Each row has a hidden score. How much does it go up from the first row of each pair to the second? 15 means little or no change, 30 a big rise and 0 a big fall. The score is a weighted sum of the row's numbers plus the product of two more (or one squared), each taken from its middle value.
tensor([18., -37., -6., 6., 6., 39., -1., 24., -19., -18., 12., 36.,
        -32., -6., -1., -32.])
tensor([49., 19., -25., 19., 31., 52., 6., 18., -25., -44., -7., 36.,
        25., 26., 6., -32.]) >> 19
tensor([37., -37., 0., 31., -7., -12., 6., 37., -25., -12., -7., 43.,
        -57., -19., 31., -13.])
tensor([24., 51., 7., 31., -26., -37., 25., 24., 52., -6., -33., -32.,
        6., 51., 12., 13.]) >> 20
tensor([31., 32., -25., 25., -7., -37., -45., -13., 0., 7., -33., -32.,
        -19., -19., -14., 6.])
tensor([31., -50., -57., 31., -38., -31., 50., 6., 13., 14., 37., 49.,
        -19., -19., -14., -13.]) >> 14
tensor([-7., 0., -31., 19., -51., -37., 31., 18., 32., 20., -26., -38.,
        -13., -57., -58., 38.])
tensor([43., 26., -25., -1., 12., 39., 6., 37., -6., -31., -51., 18.,
        19., 64., -26., -51.]) >> 16
tensor([37., -19., 7., -20., 37., -18., -45., -25., -57., 7., -45., -7.,
        38., -19., 6., 19.])
tensor([-19., -31., 0., -13., 25., 1., -20., -19., -25., -25., 37., 12.,
        -13., 7., 31., -13.]) >> 17
tensor([37., 0., 26., 12., -32., 46., 6., 12., 32., 46., -33., 43.,
        0., 26., -39., 0.])
tensor([49., -31., -31., 31., -13., 33., 38., 12., -12., -18., -7., 24.,
        19., -32., -7., 0.]) >> 15
tensor([31., -31., 13., 38., -1., 58., -1., 49., 0., -12., 31., 49.,
        -38., 26., 6., -19.])
tensor([18., 57., 52., 12., -26., 46., 31., -25., 45., 46., -45., -32.,
        51., 13., -33., 51.]) >> 19
tensor([-25., -19., 20., -26., 43., 1., -26., -19., -38., -12., 43., 49.,
        6., -32., 37., 6.])
tensor([49., -19., -19., 44., -1., 20., 25., 30., -6., -12., -1., 43.,
        -38., -32., -20., -39.]) >> 14
tensor([37., -25., -19., 19., 6., 27., 12., 18., 13., 14., 24., 36.,
        -45., 39., -33., -45.])
tensor([31., -37., -12., 38., -38., 46., 12., 30., 0., -18., 37., 49.,
        25., -44., 6., -51.]) >> 6
tensor([-57., 13., 7., -52., -13., 1., -14., -50., 32., 33., -33., -44.,
        -13., 19., -33., 38.])
tensor([18., 45., -19., 31., -51., 33., 57., 37., 39., -25., -20., -44.,
        38., -25., 44., 13.]) >> 10
tensor([6., -25., 32., -20., -44., 14., -20., -38., 26., -6., -14., -32.,
        44., 26., 57., 32.])
tensor([-44., -31., 7., -26., 31., -25., -45., -50., -19., 1., 50., 55.,
        -7., -32., 31., -19.]) >> 17
tensor([31., 51., -38., 44., -51., 20., 25., 49., 32., 7., -45., -44.,
        63., -6., -39., 38.])
tensor([-19., -6., 0., -13., 31., -44., -14., -38., -44., -18., 56., 30.,
        -38., -32., 18., -45.]) >> 9
tensor([-1., -37., -31., 51., 43., 46., -39., 37., -32., 46., -58., -38.,
        38., 32., 25., 32.])
tensor([55., -37., -6., -7., 31., 14., 25., -1., -38., -44., 50., 30.,
        -38., -12., 12., -7.]) >> 26
tensor([31., 13., -12., 38., 6., 58., 12., 37., -44., -50., -39., 36.,
        0., 26., -20., -45.])
tensor([12., 13., -38., 12., 37., -12., -7., 18., -32., -12., 5., 24.,
        13., 32., 25., -13.]) >> 23
tensor([6., -25., -19., -33., 56., -50., -26., 6., -44., -38., 43., 12.,
        -7., -32., 12., 0.])
tensor([49., -31., -31., 44., -26., 27., 25., 18., 32., -57., 37., 5.,
        -38., 45., 25., 13.]) >> 8
tensor([-44., -63., 0., -26., 50., -25., -26., -25., -32., -12., 37., 18.,
        -13., -57., 25., -45.])
tensor([24., 26., 7., 19., 6., 46., -7., -7., 32., 33., -39., 5.,
        -19., 26., -52., 45.]) >> 13
tensor([-38., 32., -25., -1., -38., -18., 44., 37., 26., -12., 31., -56.,
        -19., -38., 12., 13.])
tensor([49., -12., -6., 51., -32., 39., 6., 30., -6., -25., 24., 49.,
        13., 0., 25., -51.]) >> 11
tensor([43., -25., -19., 25., -19., 46., 25., 18., 26., -12., 56., 24.,
        -38., -32., 6., -26.])
tensor([-50., -6., 58., -45., 43., -37., -33., -19., -19., 1., 18., -50.,
        25., 51., 44., 57.]) >> 16
tensor([-44., 26., 13., 6., -51., 1., 18., 55., 39., 33., -26., -26.,
        0., -19., -52., 19.])
tensor([12., -37., -25., -39., 50., -25., -52., -38., 0., -25., -20., -32.,
        51., 58., 37., 19.]) >> 23
tensor([-25., 32., 39., -52., -13., 1., -7., -38., 32., 20., -39., -44.,
        -13., 19., 18., 51.])
tensor([-25., 38., 58., -7., -7., 1., -14., -50., 0., 52., -33., -1.,
        38., 39., -39., 38.]) >> 24
tensor([6., 0., 7., 44., -1., 52., 12., 43., 20., -38., 24., 36.,
        -13., 32., -26., 0.])
tensor([-19., 32., 58., -33., 43., -5., -26., -13., -12., 1., -26., -50.,
        19., 39., 37., 45.]) >> 14
tensor([55., 0., -25., 38., -44., 39., 25., 12., 26., -38., -20., 12.,
        -45., -25., 25., 51.])
tensor([-50., 26., -19., 25., -13., -37., -39., 55., 39., -6., -1., -44.,
        0., 7., 44., 32.]) >> 24
tensor([-25., 32., 7., 25., 56., 52., -1., -32., -32., -44., -58., 43.,
        38., -38., -46., -13.])
tensor([-32., -6., -6., 19., -19., 7., 38., 61., 45., 52., 56., 5.,
        -7., -38., -46., -7.]) >> 7
tensor([12., -19., -44., 38., -38., 65., 31., -19., 0., -6., 18., 12.,
        25., -19., 6., 0.])
tensor([-19., 38., -38., 19., -1., 33., 50., 12., 20., 58., 5., 43.,
        -26., -51., -46., -51.]) >> 21
tensor([-1., 38., 58., -39., 31., 1., -39., -38., -32., 14., -51., 36.,
        -51., 58., -39., -13.])
tensor([31., -6., 20., -13., -7., 7., 18., 12., 20., 58., 5., 12.,
        -7., 13., -46., -39.]) >> 18
tensor([-25., 13., -31., 12., 6., -37., 18., 24., 7., -18., 12., -32.,
        -13., -19., 37., 45.])
tensor([-19., 32., -12., 12., -57., -37., 31., 12., 39., 7., -20., -32.,
        13., 32., 18., 38.]) >> 17
tensor([-32., 26., -51., 38., -19., 7., 44., 49., 58., 20., 18., 49.,
        -45., -44., -58., -13.])
tensor([-25., 13., 45., -20., 18., 20., -14., -44., -12., 58., -7., 12.,
        38., 26., -46., 0.]) >> 12
tensor([-38., 45., 13., -39., -19., -44., -7., -50., 13., 39., -39., -26.,
        19., 32., -7., 19.])
tensor([43., -50., -31., 6., -7., 20., 25., 24., -32., -44., -1., 36.,
        -45., -32., -1., -51.]) >> 10
tensor([-57., 7., 32., -45., -26., -31., -33., -44., 26., 39., -20., -32.,
        -45., 32., -20., 38.])
tensor([24., -25., -19., -7., 43., -37., -65., 12., -25., -44., -26., -32.,
        63., 32., 31., 6.]) >> 22
tensor([6., -31., -25., -7., 31., 1., 18., -19., -12., -31., 50., 24.,
        -19., -44., 31., -32.])
tensor([49., 0., -31., -1., 50., -31., -45., 18., -51., 20., -51., -13.,
        32., -25., -7., -7.]) >> 15
tensor([-13., -25., -19., -33., 43., -44., -45., -44., -38., -50., 37., 30.,
        -26., -25., 37., -13.])
tensor([12., 0., -6., 6., -7., -18., 18., 37., 13., -38., 43., -32.,
        -19., 0., 31., 6.]) >> 22
tensor([37., 38., 39., 25., -44., 7., 50., -32., 20., 33., -26., -26.,
        32., 26., -58., 19.])
tensor([6., -44., -19., 6., 12., -57., -26., 12., -44., -44., 37., 24.,
        -51., -38., 37., -51.]) >> 12
tensor([-32., -25., -12., -20., 37., -18., -20., -44., -12., -18., 56., 18.,
        0., -51., 12., -32.])
tensor([55., -25., -6., -1., 18., -18., -58., -19., -19., -31., -39., -32.,
        32., 45., 25., 19.]) >> 11
tensor([18., 45., 0., 38., -38., 27., 12., 24., 39., 1., -14., -44.,
        51., -6., -20., 38.])
tensor([12., -12., -6., -1., 43., -18., -14., -13., -38., -38., 24., 18.,
        -32., -6., 44., -19.]) >> 11
tensor([12., 32., -6., 31., -26., -5., 25., 12., 39., 46., -20., -19.,
        -26., -19., -39., 6.])
tensor([18., 0., -19., 19., -44., 52., 44., 24., 20., 33., -51., -50.,
        57., -44., -46., 13.]) >> 11
tensor([37., 19., 0., 57., -51., 27., 31., 30., 52., 20., -45., -38.,
        51., -25., -52., 51.])
tensor([-13., 32., -25., 12., -26., -37., 25., 12., 39., 7., -26., -26.,
        0., 51., 12., 25.]) >> 15
tensor([-32., 32., 13., -1., -44., 1., 57., -19., 52., 39., 43., 5.,
        -26., -38., -14., 6.])
tensor([-44., 38., 58., -26., 43., -12., -20., -13., 0., 39., -26., -26.,
        13., 26., 44., 32.]) >> 15
tensor([-32., -37., -25., 25., -57., 20., 50., 37., 7., 39., 43., -1.,
        6., -25., -46., -19.])
tensor([-19., 38., 26., -58., 62., -37., -58., -25., -38., 7., -39., -38.,
        -7., 45., 31., 38.]) >> 19
tensor([12., -56., -57., 12., -63., -25., 18., 12., 39., 52., 24., -32.,
        57., -44., -33., 45.])
tensor([-50., 32., 7., -20., -51., 14., 38., -1., 39., 20., 12., -7.,
        -26., -32., -39., -32.]) >> 6
tensor([31., -6., -6., 44., -38., 33., 31., 30., 52., 39., -45., -19.,
        32., -44., -39., 51.])
tensor([-50., 38., 45., -39., -26., -37., -39., -32., 26., 46., -7., -44.,
        6., 39., -14., 51.]) >> 11
tensor([31., 45., 0., 31., 18., 39., 44., 55., 32., 20., -20., 43.,
        -26., -32., -39., -32.])
tensor([-7., -44., -31., -13., 37., -18., -26., -32., -44., -50., 50., 18.,
        -38., -25., 6., -26.]) >> 16
tensor([-50., -50., -6., -20., 6., -44., -14., -44., -32., 1., 31., -26.,
        -26., -25., 6., -19.])
tensor([37., -25., -31., 38., 18., -18., 38., 6., 45., -18., -14., 49.,
        -51., 51., -33., 19.]) >> 15
tensor([49., -25., -51., 31., -38., 39., 50., 37., 7., 46., -20., 36.,
        44., -57., -58., -45.])
tensor([18., 32., -38., 25., 37., 14., -20., 6., -38., -31., -7., -1.,
        -26., 26., -14., -45.]) >> 15
tensor([-50., -37., 7., -20., 12., -44., -20., -32., -25., -18., 37., 5.,
        -26., 13., 18., -32.])
tensor([6., -56., -38., -7., 31., -37., -1., 24., -32., -38., 43., 36.,
        -45., 7., 37., -51.]) >> 19
tensor([-1., -31., -19., 25., 31., 58., -39., 43., -25., 26., -39., -19.,
        38., 39., 25., 45.])
tensor([-38., 26., -6., -13., -44., -18., 50., -1., 58., 1., 24., -32.,
        -26., -6., 6., 19.]) >> 14
tensor([18., 0., 32., 19., -44., 7., 44., 30., 39., 7., -51., -50.,
        6., -51., -46., 51.])
tensor([49., 38., 7., 31., -44., 20., 25., 24., 26., -25., -58., -13.,
        -26., 19., -20., 32.]) >> 15
tensor([-38., -37., 52., -52., 43., -18., -45., -7., -51., 33., 43., 36.,
        -7., -25., -7., -32.])
tensor([31., -12., -12., 38., 12., 20., 6., 55., -25., -31., -14., 30.,
        -32., -32., 18., -32.]) >> 11
tensor([12., -6., 7., 6., -32., 1., 6., 18., 7., -12., -7., 18.,
        0., 13., 31., -32.])
tensor([-38., 7., -25., 63., 12., 52., -58., 24., -32., -12., 12., 43.,
        32., 0., 12., -19.]) >> 8
tensor([37., 32., 7., 6., 6., -18., -39., -19., 7., -31., -58., 5.,
        -32., -6., -52., 6.])
tensor([31., 13., -12., 38., -57., 39., 18., 37., 20., -44., -45., -26.,
        32., 26., 31., 45.]) >> 12
tensor([37., -50., -31., 12., -7., 27., 31., 24., -19., -38., -14., 49.,
        -19., -32., -14., -51.])
tensor([-19., -6., 0., -58., 31., -18., -33., -44., -44., -6., 5., -1.,
        -38., -44., 50., -32.]) >> 10
tensor([43., 26., -19., 57., -19., 39., 38., 24., 20., -31., -1., -19.,
        38., -19., 25., 13.])
tensor([18., -31., -25., 44., -32., 33., 25., -1., 0., -25., 18., 5.,
        -26., -32., 44., -26.]) >> 13
tensor([31., -31., 26., 31., -26., -25., 25., 12., 39., 58., 43., 12.,
        44., -25., -52., -26.])
tensor([-32., 57., 20., -45., 31., -12., -26., -19., -38., -18., -45., -38.,
        19., 26., 31., 32.]) >> 10
tensor([49., 51., -31., 38., -51., 39., 44., 24., 32., -38., -58., -26.,
        57., 39., 37., 38.])
tensor([-13., -31., 0., 6., 25., -44., -45., -7., -38., -38., 18., 24.,
        -19., -44., 44., -39.]) >> 16
tensor([18., -12., -38., 19., -7., 27., 6., 43., 13., -31., -1., 18.,
        -38., 7., 25., -26.])
tensor([43., 7., -31., -1., 25., -18., 12., 30., -38., -12., 24., 30.,
        -19., 0., 44., -64.]) >> 14
tensor([-7., -19., 20., -26., 50., -44., -45., -38., -32., -31., -26., -13.,
        -7., 58., 31., 45.])
tensor([-44., 26., 45., -45., 37., -5., -45., -7., -19., 39., -1., -7.,
        38., 32., -7., -19.]) >> 24
tensor([12., 38., -6., -7., -26., -44., 31., 49., 39., -12., -26., -1.,
        -19., 26., -14., 13.])
tensor([12., -31., 0., -7., 43., -18., -14., 6., -44., -44., 12., 36.,
        -7., 0., 37., -39.]) >> 15
tensor([-19., -19., -31., 31., -38., -5., 44., 18., 45., 20., 37., -44.,
        0., -32., -20., 13.])
tensor([-32., -12., 52., -26., 12., -44., -7., -38., 26., 46., 31., -32.,
        -19., 0., 25., 25.]) >> 8
tensor([-32., 26., 39., -13., 31., 39., -39., -32., 0., 14., -26., 5.,
        51., 26., -65., 25.])
tensor([-1., -31., 0., -13., 25., -25., -20., -25., -12., -18., 31., 30.,
        0., 0., 12., -32.]) >> 13
tensor([24., 0., -12., 6., 18., 14., -52., 37., -38., 7., -58., -32.,
        32., -12., 25., 25.])
tensor([6., -6., -38., 31., -13., 27., -45., -13., -32., 33., -51., -26.,
        51., 26., 6., 32.]) >> 17
tensor([-57., 13., 20., -33., -26., -31., 12., -19., 13., 26., -20., -56.,
        0., -19., -1., 19.])
tensor([43., 26., -51., 19., -38., 1., 12., 24., 52., 14., -20., -44.,
        -7., 32., 6., 6.]) >> 16
tensor([-1., -37., -38., 44., -63., 46., 18., -19., 20., -31., 12., -1.,
        13., -38., 31., -51.])
tensor([18., 0., 0., 31., -26., 27., 6., 30., -19., -6., -1., 24.,
        -13., 26., -1., 32.]) >> 8
tensor([24., -19., -19., 25., -13., 20., -45., 49., -12., 26., -64., 5.,
        44., 32., -39., 0.])
tensor([-38., 38., 52., -26., 18., -5., -20., -38., -19., 33., -39., -7.,
        51., 39., -1., 32.]) >> 13
tensor([18., -25., -25., 6., 12., -31., 31., 49., -32., -25., 24., 12.,
        -32., -19., 25., -39.])
tensor([18., -37., -38., 25., -44., 14., 44., 6., 20., 39., 24., -19.,
        32., -32., -33., -7.]) >> 17
tensor([-32., -25., -44., -1., -32., -12., 44., 43., 20., -18., 50., -13.,
        -38., -32., 44., 32.])
tensor([31., -50., -31., 25., -13., 7., 25., 43., -32., -31., 37., 43.,
        -38., -25., 18., -39.]) >> 7
tensor([-1., 26., -19., -7., 62., -18., -26., -25., -6., -31., -14., 24.,
        6., 0., 6., -32.])
tensor([-1., 0., -31., 19., 12., -37., -1., 37., -19., -25., 43., -26.,
        -32., -12., 25., 13.]) >> 13
tensor([-38., 45., 26., -20., 25., -31., -1., -56., 32., 46., -45., -26.,
        38., 39., -14., 45.])
tensor([18., -19., -25., 6., 6., -31., -20., 30., -44., -25., 31., 12.,
        -13., 7., 44., -32.]) >> 12
tensor([-19., 0., -38., 38., -44., -25., 57., 18., 32., 20., -33., 18.,
        -7., -32., -46., 25.])
tensor([-50., 26., 64., -45., 50., -50., -45., -25., -19., 52., 12., 18.,
        38., -6., -20., -13.]) >> 8
tensor([-1., -44., -25., 6., -1., 20., -7., 12., -25., 1., 12., 36.,
        -32., -12., 25., -39.])
tensor([12., -25., -25., 6., 37., 14., -14., -1., -19., -31., -1., 24.,
        -19., -12., 12., -26.]) >> 19
tensor([-25., 45., -38., -1., 25., -18., -26., -44., -19., -44., -1., 18.,
        51., 39., -14., -32.])
tensor([-44., -37., 45., -45., 12., -37., -39., -13., -44., 7., 37., 30.,
        -13., -19., -58., -45.]) >> 8
tensor([-7., 51., 64., -45., 50., -5., -39., -38., -19., -25., -33., 24.,
        -32., 39., 6., 6.])
tensor([43., -25., -12., 25., 12., 52., -7., 18., -19., -44., 31., 30.,
        -38., 0., 6., -39.]) >> 21
tensor([6., -25., 0., 12., 12., -18., -14., -25., -19., -6., -1., -1.,
        -26., -32., 25., -39.])
tensor([-13., 7., 26., 31., -32., 33., 50., 43., 20., 52., 18., 12.,
        -38., -38., -52., -19.]) >> 5
tensor([31., -19., -25., 25., -1., 52., 25., 37., 0., -18., 24., 30.,
        19., -38., 31., -45.])
tensor([-38., 38., 58., -39., 50., -25., -14., -19., -25., -12., -33., -44.,
        38., 39., 25., 25.]) >> 15
tensor([-44., 19., -31., -7., -44., -37., 63., -32., 32., -44., 31., -50.,
        19., -38., 25., -7.])
tensor([-25., -6., 58., -52., 37., -5., -33., -44., -63., 46., 24., 12.,
        32., 32., 12., -26.]) >> 11
tensor([-50., 38., 52., -33., 37., 33., -45., -13., -12., -6., -20., -38.,
        38., 58., 18., 45.])
tensor([6., -25., 13., -13., 37., 20., -20., -38., -38., -25., 37., 49.,
        -38., -12., 31., 6.]) >> 11
tensor([49., -19., -12., 25., 25., 52., 18., 30., -32., -18., 12., 12.,
        -26., -25., -14., -32.])
tensor([-1., -37., -6., 25., -19., 65., 38., 43., -12., -18., -14., 36.,
        -19., -44., -20., -39.]) >> 6
tensor([-38., -25., 20., -39., 37., -31., -39., -56., -25., -12., 43., -7.,
        -32., -12., 31., -39.])
tensor([18., -25., 20., 38., -32., 52., 44., 43., 0., -31., 5., 30.,
        25., -25., 18., -19.]) >> 8
tensor([31., 26., 64., -39., 37., 14., -39., -50., 7., -31., -58., -13.,
        38., 58., 31., 38.])
tensor([-13., 51., -6., -7., -32., -12., -14., -32., 26., -12., -51., -50.,
        6., 39., 6., 32.]) >> 27
tensor([-25., -44., 7., -20., 6., -18., -20., -25., -44., -25., 43., 30.,
        -13., -38., 44., -19.])
tensor([18., 26., 45., -45., 31., -37., -39., -44., -19., 7., -45., 12.,
        -7., 39., -33., 0.]) >> 13
tensor([24., -44., 39., -1., 37., 33., 18., 30., -12., 14., -1., 18.,
        -32., -32., -1., -26.])
tensor([-38., 45., -12., 38., -32., 39., 44., 49., 32., 46., 50., 18.,
        -38., -38., -52., -13.]) >> 7
tensor([-7., -19., 0., -7., 31., -31., -26., -38., -44., -25., 56., 49.,
        -19., -6., 44., 19.])
tensor([-44., 0., 52., -45., 62., 1., -20., -50., -38., 33., -1., -1.,
        6., -19., 18., -32.]) >> 20
tensor([24., -31., -31., -1., 12., -25., -1., 24., -51., -31., 43., -7.,
        -51., 7., 44., -19.])
tensor([49., -37., -19., 25., -44., -44., 31., 6., 32., 52., -7., 24.,
        -26., -19., -33., -19.]) >> 17
tensor([-25., 45., 7., -7., 37., -12., -39., -50., -44., -25., -7., 49.,
        51., 13., 12., -7.])
tensor([12., -50., -6., -13., 12., 52., -1., 43., -44., -18., 37., 43.,
        -32., -25., 6., -39.]) >> 12
tensor([-7., -25., 39., -7., -44., 39., 25., 37., 45., 26., -51., 30.,
        -32., -38., -52., 32.])
tensor([-1., 57., 13., -39., -7., -31., 12., -38., 20., 39., -1., -56.,
        32., 51., 25., 19.]) >> 12
tensor([37., -25., -6., 19., -13., 39., 25., 30., 13., -12., 12., 24.,
        -13., -32., -1., -26.])
tensor([-32., 38., 26., -52., 31., 20., -33., -44., -12., 14., -20., -19.,
        32., 32., 50., 19.]) >> 15
tensor([-13., 45., -6., 6., 25., -12., -39., -32., -38., -18., -14., 36.,
        44., 7., -14., 6.])
tensor([-19., 7., 45., -26., 12., 1., -14., -38., 7., 20., -33., -32.,
        32., 39., 12., 32.]) >> 10
tensor([-19., 7., 13., 19., -7., -5., -33., 24., 26., 14., -1., -26.,
        32., 0., 6., 32.])
tensor([31., 7., -6., 6., -32., -31., 25., 49., 52., -31., 5., -32.,
        -38., 39., 25., 45.]) >> 12
tensor([-38., -31., 39., -39., -44., -37., -14., -50., 26., 52., 37., -38.,
        -38., 13., 6., 45.])
tensor([37., 26., -38., 38., 18., 27., 12., 49., 0., -44., -7., 36.,
        25., 26., -1., -45.]) >> 24
tensor([-13., 45., -12., -33., -19., -18., -14., -19., 26., 26., -1., -32.,
        25., 45., 18., 38.])
tensor([12., -37., -19., 51., -38., 52., 12., 43., 20., -6., 18., 36.,
        19., -32., 31., -19.]) >> 9
tensor([37., -31., -6., 51., -44., 52., 18., 30., 20., -44., 18., 18.,
        38., -6., 6., -39.])
tensor([24., -19., -6., 31., -51., 14., 44., 30., 32., 46., -45., -50.,
        63., -51., -65., 32.]) >> 21
tensor([-50., 51., 0., 6., -26., -44., 12., -32., 58., 26., -14., -38.,
        32., 39., -1., 51.])
tensor([-19., 51., 39., -13., -1., 46., -7., -32., 39., 46., -33., 36.,
        -7., 26., -58., 25.]) >> 13
tensor([-1., 19., -44., 38., -38., 27., 50., 24., 52., 39., 12., -1.,
        -26., -32., -46., -26.])
tensor([37., 0., 39., 19., 6., 52., -20., -7., -19., 14., -14., 49.,
        0., 13., -52., -51.]) >> 13
tensor([37., 32., 13., -39., 37., -5., -45., 30., 32., 39., -39., -7.,
        44., -32., -1., 6.])
tensor([-32., -19., 45., -39., 31., -25., -33., -19., -32., 46., 24., 43.,
        -32., -12., -46., -45.]) >> 10
tensor([12., -50., 26., 19., 25., 20., -7., -32., -38., 33., -1., 30.,
        6., -12., -20., -32.])
tensor([-38., -25., -19., -26., -38., 14., 25., -13., 45., 46., 24., -38.,
        -26., 13., 18., 32.]) >> 20
tensor([-44., 38., 64., -33., 31., 1., -52., -7., -19., 1., -14., -32.,
        44., 39., 50., 25.])
tensor([12., 45., 13., 44., -26., 39., 57., 18., 32., -6., -58., -56.,
        19., 51., 6., 25.]) >> 17
tensor([-25., -50., 20., -26., 43., -12., -20., -50., -38., -6., 37., 24.,
        -19., -19., -1., -13.])
tensor([37., -19., -44., 12., -13., 20., 18., 24., 13., -18., 12., 18.,
        -45., -25., 25., -13.]) >> 16
tensor([12., -12., 26., -52., 50., 46., -26., -38., -44., 52., 5., 24.,
        32., 0., -58., -45.])
tensor([-13., -25., -31., 25., 43., -37., -7., -13., -25., -12., 31., 5.,
        13., -44., 18., -13.]) >> 10
tensor([-19., 38., 39., -58., 25., 1., -33., -44., 0., 14., -14., -38.,
        0., 32., 25., 45.])
tensor([-1., -31., -31., 44., -19., 39., 44., 24., 32., 1., 56., -1.,
        44., -57., 12., -7.]) >> 20
tensor([49., -37., -19., 38., -19., 52., 50., 30., 20., -31., 31., 12.,
        13., -32., 18., -45.])
tensor([-32., -25., 20., -26., -44., -18., -7., -19., 20., 46., -1., -50.,
        6., -12., -1., 51.]) >> 14
tensor([24., -25., -19., 25., 18., 1., 18., 37., -32., -25., 43., 12.,
        -51., -25., 12., -51.])
tensor([-1., 0., 13., -1., -32., 46., 18., 30., 26., 7., -58., -38.,
        51., 45., -52., 51.]) >> 21
tensor([12., -6., -38., 31., -32., 20., 12., 12., 20., -38., 24., -19.,
        0., 7., 37., 38.])
tensor([31., 51., -38., 19., 12., 20., 12., 30., -32., -50., -45., 30.,
        32., 13., 12., -32.]) >> 18
tensor([43., 0., 52., -7., 6., 39., -1., -38., -25., 52., -39., 49.,
        19., 32., -52., -7.])
tensor([49., -6., -44., 57., -32., 20., 18., 37., 45., -31., -1., -50.,
        -32., 26., 57., 19.]) >> 14
tensor([-38., -31., 52., -33., -57., -37., -1., -38., 26., 58., -1., -32.,
        -13., -44., -26., 45.])
tensor([49., 0., -19., 19., -38., 33., 44., 37., 52., 7., -26., -56.,
        25., -6., -33., 32.]) >> 24
tensor([31., -31., -38., -7., -44., -31., -7., 30., 7., -44., 43., -32.,
        -26., 26., 6., 38.])
tensor([31., -44., -12., 19., 18., 7., -1., 43., -32., -44., 31., 18.,
        -57., -38., 25., -26.]) >> 5
tensor([31., -12., 58., -39., -7., 1., -52., -50., 13., -12., -26., -32.,
        44., 39., 6., 38.])
tensor([-25., 26., 13., -13., -51., -12., 12., -25., 32., 20., -39., -50.,
        25., 32., -7., 0.]) >> 27
tensor([37., 38., -44., 19., 12., 39., -1., 49., -25., -38., -45., 43.,
        13., 26., -26., -51.])
tensor([18., 7., 20., -20., 6., 7., -26., -7., -44., -18., -45., -32.,
        6., -19., 18., 32.]) >> 8
tensor([43., -25., 13., 44., -7., 46., 12., -7., -6., 1., 12., 12.,
        -38., 13., -52., -32.])
tensor([18., -37., -12., 12., 18., 1., 18., 30., -44., -18., 18., 5.,
        -45., -32., 25., -19.]) >> 15
tensor([37., 32., 32., 38., -44., 27., 38., 43., 20., -38., 37., -32.,
        32., 7., 37., 0.])
tensor([24., -44., -19., 19., 25., 14., 6., -1., -25., -25., -1., 43.,
        -19., -38., 31., -32.]) >> 21
tensor([49., -6., 39., -45., -32., 20., -58., -13., 45., -18., -20., -13.,
        57., 45., 44., 45.])
tensor([-7., 38., 0., -20., 12., 1., -20., -32., -38., 20., -45., -32.,
        -26., 32., 12., 32.]) >> 12
tensor([18., -19., 52., -58., -44., -18., -20., -32., 39., -38., -58., -44.,
        0., 51., 31., 38.])
tensor([37., -31., -51., 12., -1., -44., 18., 49., -25., -50., 37., 36.,
        -45., -32., 31., -26.]) >> 24
tensor([37., -31., -51., 25., 6., 14., 12., 30., -51., -38., 18., 24.,
        -57., 13., -7., -26.])
tensor([-19., 38., 7., -45., -1., -31., -33., -38., 7., 26., -51., -38.,
        -32., 19., -39., 32.]) >> 14
tensor([-50., -25., 26., -13., 50., -31., -14., -44., -44., -6., 18., 36.,
        0., -32., 18., -19.])
tensor([18., -25., -6., 12., 31., -50., -20., 18., -25., -25., 50., 24.,
        -26., 13., 25., -39.]) >> 14
tensor([18., 13., 20., -20., 37., -31., -52., -38., -51., -31., -26., -32.,
        -26., 51., 25., 45.])
tensor([-25., 57., 45., -52., 25., -18., -45., 6., -32., 20., -26., -26.,
        32., 64., 37., 32.]) >> 24
tensor([49., 45., -51., 38., -1., 52., 57., 18., 45., -50., -39., 12.,
        -7., 13., -1., 51.])
tensor([-44., 0., 52., -33., 43., -12., -26., -56., -32., 20., 50., 36.,
        -13., -25., -20., -45.]) >> 13
tensor([6., 19., -51., 25., -38., -12., 25., 18., 20., 1., -26., 12.,
        -45., 32., -20., 25.])
tensor([43., 32., -31., 38., 12., 33., 38., 24., 7., -18., -51., 36.,
        63., 0., -58., -45.]) >> 21
tensor([18., -50., -12., 12., 18., 27., 6., -1., -57., -12., -1., 49.,
        -51., -6., 25., -39.])
tensor([-44., -44., -12., -26., 37., -44., -33., -56., -38., 1., 37., 49.,
        0., -12., 25., -13.]) >> 21
tensor([-1., -19., 20., -26., 12., 27., -7., -25., -12., 33., 5., 24.,
        -51., 7., -33., -26.])
tensor([-38., 38., 13., -33., -26., -31., -26., -32., 20., 39., -7., -56.,
        32., 58., 25., 51.]) >> 15
tensor([-44., 45., 20., -1., -38., -50., -1., -1., 39., 7., -14., -13.,
        32., 7., -39., 32.])
tensor([-13., 32., -19., 44., 6., 52., -52., 37., -38., -18., 5., 49.,
        0., -25., 31., -26.]) >> 2
tensor([-13., 32., 0., -26., -44., -57., 25., -32., 32., -25., 12., -19.,
        -19., -6., 12., 13.])
tensor([-19., 51., 20., -26., -7., 7., -52., -25., -12., 26., -39., -44.,
        -7., 58., 18., 45.]) >> 18
tensor([24., -25., -25., 25., 12., 27., -20., 55., -25., -44., 24., 36.,
        -45., -6., 6., -39.])
tensor([-32., -12., 58., -26., 25., -37., -33., -44., -44., 20., 5., -50.,
        -26., 32., 18., 51.]) >> 9
tensor([-1., -25., -12., 38., -32., -37., 50., 37., 20., 39., 37., -19.,
        -19., -44., -39., 0.])
tensor([-32., -19., 13., -39., 31., -37., -39., -44., -51., 46., 18., 49.,
        -26., -19., -14., -45.]) >> 17
